Rotation paths and how fast each direction turns (degrees a step)
Each turn is a multiple of 5 degrees from 10 to 175, or 0.
path 1
[-25 -14   6  -6  11  14 -13  19  45  18]
[-10  -1  -7  30  27  16  34  13  11  23]
[-23 -16  33  37  -1  22   5  -9   2 -13]
[-26 -34  -5 -14   8  37  -6  12  17   1]
[-12 -26  -1   4  11   1  50  21   8   8]
[-22 -17  39  27 -11  -8   0   5  28  -1]
[-20  -9  -4   2  22  29 -13   5  36  23]
[-14  -1  -1  25  26  24  45   6  -4   7]
[-28 -29  29  24 -12  23   1   5   3 -21]
[-20 -38  -6 -22   8  21   2  14  29  16]
[-12  -6  13  16  17 -10  50  15  19  11]
[-27  -7  31  36  -4  10 -11   7  24   1]
[-16 -17 -13   4  23  42   0  -1  20  23]
[-18 -13   7  14  18  19  46   8 -10 -11]
[-27 -37  26  15 -19   8  -8  19  15  -9]
[ -7 -31  -5  -9  14  11  12   9  40  30]
[-17   9  20  27  20   1  39  11  19   3]
[-28 -16  16  38  -3  28 -21   8   9  -1]
[-11 -30 -11  -9  21  42  16  -4  12  15]
[-25 -16  21   5   8   3  44  19   4 -17]
[-23 -33  17  18 -14   0 -14  25  28   8]
[ -4 -14   0   4  25  19  17  -6  36  35]
[-30  13  22  30  23  17  27  10   7  -9]
[-24 -31   5  26  -8  33 -17  12   3   1]
[ -8 -39  -5 -15  17  24  30  -4  19  13]
[-28  -4  26   9   5  -8  31  27  20 -10]
[-15 -22   6  34  -4   7 -19  19  28  24]
[ -7  -9   4   8  29  33  23 -19  23  24]
Speeds:
[ 10  -3   9  -5  18 -10 -12   4 -16   1] | 0
[  4  -6   7 -15   1   9 -11 -19  12   5] | 120
[ -2  15  -3  16  10  17  -7 -10  -6   2] | 70
path 2
[  5   6  -5  26 -27  -6 -15   5 -19 -31]
[ -1   8 -16 -18  -4   5 -10 -17 -23 -41]
[-22 -17 -21  18  -5 -11   5  -5 -22 -30]
[ 13  22 -18  16 -19 -15  -8   2  -6 -37]
[ -1   4  -2  -4   2   5   5 -15 -39 -37]
[-20  -6 -19  18 -13 -22   5 -23  -4 -31]
[ 14  21 -19   5   0 -21   9   9 -16 -35]
[  4   4  11  12  -7  -5  10 -26 -35 -32]
[ -9   4 -19  -5  -4 -26  14 -27   3 -33]
[ 11   4 -10  12   5 -30  25  14 -23 -25]
[ 14  12  16   8 -19 -16   9 -29 -15 -28]
[ -2  -1 -13 -22   8 -23  23 -20 -10 -27]
[  8  -5   0  22  -9 -37  24   3 -14 -21]
[ 27  17  11 -15 -17 -23   7 -16 -10 -26]
[ -5 -19   4 -19   6 -25  27 -17 -24 -18]
[  7  -5  -2  12 -23 -47  15  -1   3 -15]
[ 31  10  12 -23  -9 -24  11   2 -21 -17]
[ -3 -25  15 -12 -13 -24  18 -26 -22 -10]
[ 13  -7 -11 -14 -16 -46   8   6   7 -10]
[ 26  -9  19 -11 -13 -23  10  13 -34 -10]
[  0 -20  14 -21 -30 -23  -2 -27  -7 -12]
[  7 -21 -15 -28  -5 -38   8  18  -6 -10]
[ 19 -16  18   1 -29 -22  -3  14 -25  -6]
[  7 -10   5 -38 -25 -16 -13 -15  -7 -13]
[ -7 -34 -12 -14 -12 -28   4  16 -19  -8]
[ 18  -8   4   3 -41 -20 -19  14  -9 -12]
[  7 -13   1 -40 -14  -6 -12   0 -27 -18]
[-15 -40 -10  -1 -23 -22 -12   3 -16  -8]
Speeds:
[-21  13  11  -7  -8  -7   2  11  -4  -6] | 0
[  1  -1 -12  15   0 -14   4  20   8   3] | 115
path 3
[ 36  27 -20 -24  16  -8   1 -25  -5 -16]
[ 11  10 -10  -9  22  26  33  26   5 -28]
[ 10 -32 -23   2  12  23 -22  31  16   0]
[ -8  11  -3 -32  10 -13 -34   9  32  11]
[-30  35  16 -26  15  19 -14   7 -18   0]
[ -1 -10  -3 -21 -27  25 -17  -1 -33 -26]
[  7 -14   4  -9  -2 -22 -16  -7  12 -55]
[ -6   7 -19  12  50   1  -6 -19   3 -21]
[ 13  -7 -18 -19  13  47  11 -22  14   5]
[ 19 -14  33 -24   8  20  -4  27  24  -5]
[ 22   8   5 -10  24  -9 -43  24 -16   5]
[  9  40 -34 -34  -7  -5  -7   1 -11  -9]
[-23   4 -12 -16  -4  16  17  28   0 -43]
[-21 -36 -16   7   7  10 -36   3   7 -24]
[ -9   2   5 -23  18  -4 -26 -36  29  -2]
[  0  20  33 -18  30  29   9 -13 -14  -8]
[ 40 -17   5 -12  -5  27  -9   4 -26 -17]
[ 40   1 -10 -11  13 -26  -9  15  19 -30]
[ -7  26 -32   2  45   1   1  22   7  -4]
[-15  -4 -28 -26  -6  44  -5  12  12  10]
[-18 -15  31 -28  -9   7 -24  23  22 -11]
[-14  10  13  -8  19 -10 -50  -7 -26 -13]
[  9  23 -16 -29  -3   9  -2 -38 -21 -28]
[  5 -13   6  -5   9  21  26   4   3 -53]
[ 17 -35 -15  14  32  11 -22   4  12 -11]
[ 16  14 -12 -27  27   4 -15 -13  34  19]
[  0  27  18 -31  17  31   7  28  -6  10]
[ 15 -10  -4 -17 -21  17 -32  30 -25 -12]
Speeds:
[ 11  10  16  -8  -9  -5  -6   0 -19   0] | 65
[  7 -19   7   7  -4 -12 -15   9   7  -6] | 100
[26  1 -2  2 11  3  8  9  5 10] | 45
[ -5 -17  -2 -16   8 -13  11   1 -10   8] | 0
path 4
[  7   7  -5   2  -2  -9  33 -12 -16  27]
[ -9  17  -7   5   0 -35  16  -5  -3 -22]
[ 12   8 -13  27   9   8  22  14  19 -11]
[ 22   2   8  13  -3 -12  19  24 -23  12]
[-16  29   5  -3  11 -16  -1  26  -1  -8]
[ -7 -12   5  28  34   6   1  15   4   0]
[  5 -11  26  17 -19 -10 -19  24  -2  11]
[-19   3  11 -25   7   2  -6  23  17  18]
[ -3 -27  19  -4  31  -6 -10 -14   7   6]
[ -8  -8  28   3 -25   3 -14 -13  18  -4]
[ -6 -22   0 -35  -8  17  13   6  15  -1]
[ 23  -5  13 -26  14  -5  -9 -24  -4 -14]
[-11  15  16  -2 -15  26   1 -27  -5 -19]
[  1 -25 -21 -12  -9  16   5   1 -19 -22]
[ 30  21 -14 -12  -1   7 -20  -6  -8 -10]
[-12  20  -9   4   3  27   3 -17 -26  14]
[-16 -12 -31  11  -7 -16 -16  -4 -23 -10]
[ 16  17 -36  13 -10   5 -15   4  16  12]
[  0   3 -12   5  -1  -9  18 -10 -16  41]
[-21  11 -14   5  -1 -41   2  -7   6  -3]
[  6   1 -14  27   6  -1  23   3  34   1]
[ 20  -6  16   8 -11 -22  28  11  -6  19]
[-11  29  12 -13   8 -21  16  16   9 -11]
[  0 -10  12  23  29   6  19  11  10 -17]
[ 13  -5  29  15 -17  -6  -4  25 -11  -9]
[-15  10  11 -24   9  10  -6  35   5   2]
[ -1 -19  20   1  36   2 -18  -1  -7  -1]
[-13  -6  26  10 -24  10 -32  -2   7  -3]
Speeds:
[-12  -5 -16 -16   5  -9  -1  11   5 -11] | 120
[-13 -11  -2  21  -4   1  -2  -6   4 -16] | 100
path 5
[-20  30 -24  26  -9  -8 -14  27  -8   6]
[-22  13  -2  22  28 -17  15  21 -24   2]
[-32  -4   2   0   9 -29  16  38  19  -2]
[-27  15  -8  30 -17 -11 -11  22   9 -22]
[-18  10   7  31  -2 -31 -10  14 -30   5]
[-16   3  -7   0  20 -21  -7  49  -6  12]
[-23   4  -4  20  16  -8  -2  31   7 -36]
[-25  -6  21  21 -12 -36  -7  13 -11 -16]
[ -9   5  -6   1  -9 -25 -32  39 -10   6]
[ -4   7 -11  12  29  -6 -17  31 -21 -25]
[-15 -15  18   0  16 -33   4  21  -7 -25]
[-12  -3  -2  -6 -25 -27 -26  30  11 -20]
[  1  12  -9  14  -3 -17 -33  12 -29 -24]
[  2  -8   5 -14  23 -32  -6  23 -30  -7]
[ -6  -7 -11 -25   5 -17 -11  33  10 -34]
[ -7   3  -1   4 -14 -25 -16   0 -15 -46]
[  0   1   1 -15 -12 -39 -18  11 -34   0]
[  2   8 -30 -28  14 -13 -12  29 -14 -18]
[ -6   0  -8 -12  14 -20  12  -1 -16 -51]
[ -8  -1   1 -24 -27 -41   1   3  -9 -19]
[  4  23 -31 -18 -19 -16 -22  11 -20 -15]
[ -1  18 -19 -14  18 -18  10   0 -37 -22]
[-11  -1  -9 -36  -4 -34  20  11   0 -17]
[-12  23 -27 -14 -31 -15  -2   1   2 -34]
[ -5  25 -16   1 -10 -26   5 -14 -40  -8]
[ -9  15 -25 -33   8 -27  18  17 -15  12]
[-15  19 -30 -12  -1  -6  20   9   6 -33]
[-22  17  -2   4 -21 -32  23 -15 -14 -17]
Speeds:
[ -9  14 -10   3  -4   4  20  -8   4  12] | 10
[  1   8  -3  17   7  11  -1 -11  -9 -19] | 125
[ 4 -1 -6 -8 27  6  8  9 -6  4] | 90
[  6 -24 -16   9  -4   4   5  -5   0   5] | 0
path 6
[ 35  -7 -23  -9  22   2  -4   6  18   0]
[ 30  30  -4 -13   7   0  11  19  22  -1]
[ 32  -2  17 -15  -7   6  -3  15  21  28]
[ 36 -18 -14 -10  22   2  -3  -4  20  12]
[ 27  24 -11 -16  24  -1  11  15  18  -2]
[ 33   8  11 -14 -10   9  -2  31  15  17]
[ 40 -22  -6  -7   5   4  -9  -5  26  17]
[ 26  14 -13 -13  33  -4  10   2  21   7]
[ 29  17   4 -16   5   7   3  36   8  14]
[ 42 -14  -3  -8 -12   6 -10   9  23  10]
[ 30   8  -3 -16  23  -5   9 -14  29  11]
[ 24  15  -2 -19  25   2   4  32   5  19]
[40 -7 -7 -7 -9  9 -9 25 16  2]
[ 38   5  -1 -11   4  -3   8 -13  34   4]
[ 23  13   5 -19  27  -2   9  14  12  27]
[ 36  -5 -14  -8   8   8 -11  33   8   7]
[38  8 -7 -8 -7  2  4 -3 32 -8]
[ 26  13  15 -20  14  -4  10   4  23  28]
[ 29 -10 -11 -10  22   6  -8  26   5  18]
[ 40   7 -18  -7   0   5   0  11  24 -14]
[ 28  18  19 -16  -1  -2  10   4  30  16]
[ 29 -15   2 -14  21   2  -7  16  14  32]
[ 35   2 -26  -8  18   4  -3  12  17  -7]
[ 31  27   8 -15  -5   2  12  15  27   1]
[ 32 -11  13 -13   1   3  -4  12  18  33]
[ 35 -10 -22 -12  27   0  -4   0  17   3]
[ 30  30  -4 -16  11   3  12  19  20  -3]
[ 32   1  15 -12  -9   4  -4  23  18  24]
Speeds:
[  3  11  -5   1 -15   5  -1  18  -3 -17] | 100
[-9 23 13 -7  5 -4 13  2  1  4] | 115
path 7
[  8 -23  12   4   5  17 -38 -27   2  13]
[ 24 -24  21   1  -1  24 -27 -20 -10   0]
[ 18 -22  12 -15 -12  32 -23 -12  -9 -18]
[  5  -7   5 -22 -19  38 -23 -12   9 -17]
[  1   0  10 -16 -14  49  -8 -16  19   3]
[  7  -7  11 -13   0  47  12 -21  17   3]
[  3 -24  -5 -18  14  33  15 -23  14  -9]
[ -8 -28 -19 -16  16  24  -2 -26  22  -5]
[-10 -24 -11  -2  20  20 -20 -30  23  13]
[  7 -30   7   7  21  18 -19 -33   6  15]
[ 15 -36   8  -1  13  14 -22 -26  -7  -2]
[ 11 -28   2 -10  -2  17 -39 -17  -8 -17]
[  8 -10  11 -11 -14  31 -42 -15   2  -5]
[ 16  -3  23  -8 -13  43 -21 -15   7   2]
[ 17 -12  15 -17  -8  47   2 -16   2 -11]
[  5 -13  -5 -26  -5  41   4 -15  15 -17]
[ -7 -10 -12 -20   2  35  -1 -23  26  -2]
[ -6 -16  -4  -5  16  32   1 -28  26  14]
[  2 -33   1   3  26  23   2 -29  11   6]
[  4 -42 -10  -6  22  13 -15 -28   1  -4]
[  0 -30  -5  -3   8  15 -40 -26   3   1]
[  6 -18  12   2  -2  19 -43 -23   0  11]
[ 22 -18  23  -1  -5  28 -25 -20  -8   0]
[ 21 -17  12 -15 -11  32 -15 -12  -7 -20]
[  6  -4   3 -25 -18  38 -16 -11   9 -19]
[ -2  -1   2 -18 -12  47  -7 -17  23   1]
[  5  -8   5 -11   8  44  15 -23  22   7]
[  4 -26  -5 -14  17  34  13 -27  15  -4]
Speeds:
[ 21   3  -1  -7  -1 -15  -2  -2  19  -1] | 0
[14 -2 16 11  7  4 16 -4 -6 10] | 85
[ -3  12  -1 -11  -8  15  19   4  11  -4] | 35
path 8
[-31 -10  -4  27   5  -5  -4  17  32   9]
[ 10   9  10  10  34  -7   6  17  -5 -29]
[-17  26  33  -4   0  21   6 -26   3   1]
[  3 -20  12 -13   4 -20 -37 -22  15  -9]
[ 14  20 -26  25   7  -8  -5 -13  25  15]
[ -9 -22   4  24   8   0  32   0  16 -22]
[ 24  22   9 -30  15   2  22  -8  -2 -19]
[  1 -11   5 -16 -20  29  -7 -33  10   8]
[ 11 -24 -35  -7   8 -25 -11 -15  -4   1]
[  6  13 -28  28 -23   5  30   3  -1  -1]
[  7 -29  22 -18  -3   1  33  15 -10  -4]
[  8  21 -14 -42  -9  19  -9   5 -10   8]
[ -7 -30 -11  14 -14  18 -24  -8 -21  13]
[ -9   6 -24  10   2 -37   8  17 -25   3]
[ -3  11  17  15 -29  12  15  34   1  -3]
[ -6 -12  23 -35  23   2  -6  22  -6  16]
[-20  22 -17   2   4  20 -36  -1  -7  -4]
[ -6 -16  15  40   5 -18 -15  -6 -21   8]
[-15  29  13  -3  -5 -38   9  18  18  -3]
[ 15  -3  31   3   7  21 -11  21  27  -6]
[-15   5  -2 -14  44   6 -10 -17   4   7]
[ -6  12  -4  25  -9   1 -17 -27  -3 -31]
[ 22  -3  22  18   1 -35  13 -20   7  17]
[ -3   8  -9 -16  -7  -1  13   9  48  -9]
[ 27 -17  -5   2  27  32   4  -5   3 -10]
[-20   6 -17 -11   8   2  16 -40 -14  -5]
[ 26  -9   2   4 -39 -15  -3 -15  -8 -21]
[19 -4 -9 -7 -8 -9 23  7 17 40]
Speeds:
[-13  10  15   9  10  -5 -16  10   2   1] | 20
[ -3  -8 -22   8  15  10 -10   2   4   4] | 90
[ 2  1  4 -3 10 10 18 20 10 -5] | 80
[  2 -23  10   8  -8   6  -8   3   1 -15] | 155
path 9
[ 23 -35   7  26  24  -1   5  10 -15  20]
[ 38   1 -30  -9  -1   2  -8 -28  -7  23]
[ 17 -13   2 -29   5  21   2 -13  33 -23]
[ 26   1  12   3  10 -19  31  31  25  -5]
[  5  16  -9  -4 -30 -23  39 -18  -1  21]
[-38 -28  10  -5 -15  16  12 -16  24  19]
[  4 -13  19  39  18  -4 -12   7  22  26]
[ 32  14  14  16 -14  13  -8 -29 -18  21]
[ 21 -24  -1 -17 -24  43  -5   7   9  -7]
[ 32 -25 -13  23  -6 -20   3  23  23 -23]
[ 23 -11   0   1  -1 -27  37 -31 -15  -8]
[ -8 -26  -8 -33  11  10  26  -5  11  29]
[  5   4  -7  10  21 -12 -12  -1  49  23]
[ 19  31  39  11  -6   5  11 -25  13   4]
[  5  -3  16  -2 -35  33  17  24   0  23]
[  3 -20 -18  34 -36  -7 -13   6  18   1]
[ 11 -32  16  24   0  -4   9 -37 -14 -19]
[ 29 -31  -3 -11  25  19  11   6 -18  29]
[ 29   2 -36 -13   5  -3 -15 -13  34  11]
[ 18   9  24 -14   2   1  18 -22  34 -28]
[ 8  4 17 -3 -9 -6 45 33  6 19]
[-14   2 -22  13 -35 -18  11 -13  17  32]
[-24 -25  28  19  -2  11  -3 -35  17   1]
[ 25 -15  25  25  19  14  -8  14  -9  30]
[ 42   8 -24   4 -23  14 -18 -15  -6  18]
[ 19 -27   2 -13 -17  22   2  -8  21 -37]
[ 26 -21   3  10  11 -24  34  29   8 -10]
[  6   1 -22 -11  -9 -25  34 -29  -3  25]
Speeds:
[-14 -15  -5   7  -9 -14  14   1  -7  -3] | 65
[  2  -9   4  17 -11  12 -15   1 -13   0] | 45
path 10
[-17 -11 -11  24   0  21  -7  40  13   1]
[-14   9 -22  10 -27  10   3  34   7  17]
[ -4 -10 -25 -12 -24  19  -4  13   4  35]
[  2 -42 -24  -4  -3  23 -13  11  -3  16]
[ -2 -30 -27  11   0   5   4  35 -11 -10]
[  5   0 -30  -3 -11   6  26  39  -5   3]
[ 17  -3 -26 -16   1  29  25  17  10  20]
[ 16 -25 -15   6  11  38   3  15  20   7]
[  7 -17 -14  31 -11  21   2  29  19  -5]
[  7   5 -24  21 -35   7  12  24  14  13]
[ 16 -12 -28  -2 -30  12   9  -2  11  32]
[ 18 -43 -23   9  -5  10   3  -1   1  14]
[ 13 -31 -29  26   0  -6  16  21  -4  -8]
[ 16   3 -29  13  -7  -6  40  19  -1   4]
[ 22  -2 -26  -3   7  15  34  -2  14  25]
[ 19 -22 -15  21  21  23  13  -3  21  14]
[  7 -13 -12  46   3   5  11  14  18   2]
[  1   8 -22  34 -21  -8  23   8  14  21]
[  6 -11 -24  11 -14  -1  13 -14   8  44]
[  5 -39 -21  18  11  -1   3 -13  -3  25]
[ -2 -27 -24  33  17 -14  16  11  -9   6]
[ -3   7 -27  19   9 -18  35  15  -6  15]
[ -2   5 -21   2  22   8  29  -4   9  36]
[ -6 -17 -10  24  34  20   7   0  16  27]
[-17  -6 -10  45  16   3   4  17  14  10]
[-23  14 -16  29 -12  -8  13  13   5  29]
[-15  -5 -20   6  -4   3   5  -7   2  48]
[-16 -34 -20  10  15   4  -7  -2  -8  30]
Speeds:
[ -4  19  -4   6 -13 -13  11  13  -4  -6] | 90
[  5   0  -5 -12  20  -1  16   5 -10  -9] | 45
[ -4  -1  -2 -16 -10  15 -10  18  -3  -6] | 10
[-1  0 29 -7 -5 -2  5 -6 -7 -7] | 0
path 11
[ 23  27  16 -21 -12  -3  -8 -25   6 -39]
[ 19  15 -18  55 -21   7  14   9   7   7]
[  0  -9  11  14  26 -22 -28 -25 -16 -34]
[-16  24   3  20   5  32  -1  24  34 -11]
[-17   0 -19   5  17 -46  14 -27  12  -8]
[ -1  42   6 -13   0  17  19  18 -15 -33]
[-26  -8   3  43  -4 -29  13  10 -14  22]
[-20  -3   9 -20  41  14  -2  -1 -20 -22]
[-35   9  -4  -2 -14  -5   8  36  25  27]
[ -4 -10   2 -34  15 -15  33 -32 -22   8]
[ -2  13  -7 -11 -26  17  -1  47 -27  10]
[ -8 -36  31   6   7 -15   3 -17 -12  36]
[ -1 -12 -22 -37  10  40 -17  14  -7  -1]
[  5  -6  13 -17 -28 -28  -4   0  31  36]
[ 32 -11 -16 -17  -7  26  20 -27 -20  -5]
[ 22   2   0  13 -30 -11 -40  25  -7  12]
[ 14 -32  22  10  12  25   0 -37  15  -4]
[ 11  14 -45  -5  -8   7 -35   6  24  -5]
[ 24   7  32   6 -13 -23  17 -23  29 -10]
[  9  16 -39  30  -9  21   1 -11 -18 -21]
[ 10   7  31  25  15 -32 -27  12   8 -11]
[-26  -4  -9  20  16  33  16 -19  23 -25]
[ -5  35 -23  -6  15 -43 -10   8  12  -3]
[ -7   9  29   6  -9   2  48  -2   0 -31]
[-26  19 -28  25  12  -7  -9  10 -36  13]
[-14 -16  40 -12  29  -8   6  25   2 -16]
[-50   9 -25  -7  -4  19  10  -6   6  21]
[ 14   4   7 -36  17 -37  18  17 -12  10]
Speeds:
[-13  -9   0  -4  15   7 -14   1  19   2] | 80
[ -1 -22  10  -3  -1 -13   7  -8   1 -14] | 155
[  3   7  11 -12  -7  -4 -12  18   1 -13] | 145
